In the rows, zero is written as 128.
Turns in one plane each, and the order they were made in; the first pair answered:
Pafi:
[137  92 131 139 137 133 135  98] -> [139 103 115 137 157 117 148 115]
[ 93  74 136 129 145 126 172 103] -> [ 86 107 105 131 149  84 183 116]
[148 157 142 137 117 128 116 132] -> [148 147 158 132 123 146 118 129]
vimev:
[108 141 125 109 144 138 133 164] -> [127 154 109 131 109  95 130 123]
[124 157 163 109  91 149  80 137] -> [128 161 155 115  83 137  77 128]
[153 127 106 151 167 107 135 113] -> [144  98 132 149 165 124 138  97]
[122 141 108 128 111  91 125 134] -> [104 103 135 118 112 121 136 109]
roke:
[ 97 131 137 112 121 124 111 178] -> [107 140 142 117  99 123  98 162]
[136 122 119 144 142 134 138 134] -> [147 126 121 146 131 141 124 130]
[140 121 109 129 155 121 138 140] -> [161 133 112 134 137 126 120 133]
[141 128 116 128 192 135 123 176] -> [175 165 116 135 117 121  80 132]
Reri:
[133 118 156 110 129 171 119 133] -> [110 127 154 118  92 124 132 104]
[124  88 151 119 140 190 147 140] -> [ 95 138 136 132  71  98 157 105]
[113  82 140 141 175 159 132 122] -> [ 92 130 126 149 115  80 140  90]
Pairs:
(2 to 3 turns a pair)
[122 161 106 137  95  56 129 108] -> [110  82 111 132 169 105 178 117] : Reri Reri Pafi
[ 93  84 159 111 168 171 155 154] -> [124 110 122 152 102  76 156  66] : vimev vimev
[125 125 125 115 117 160  97 177] -> [171 119 100 147 109 141  92 137] : vimev Reri vimev
[162 160  78 131 187 127 122 177] -> [136 129 146 103 164 199 113 177] : roke vimev vimev
[178 144  99 121 137 151  88 137] -> [125 113 133 119  76 114 121  71] : vimev vimev Reri
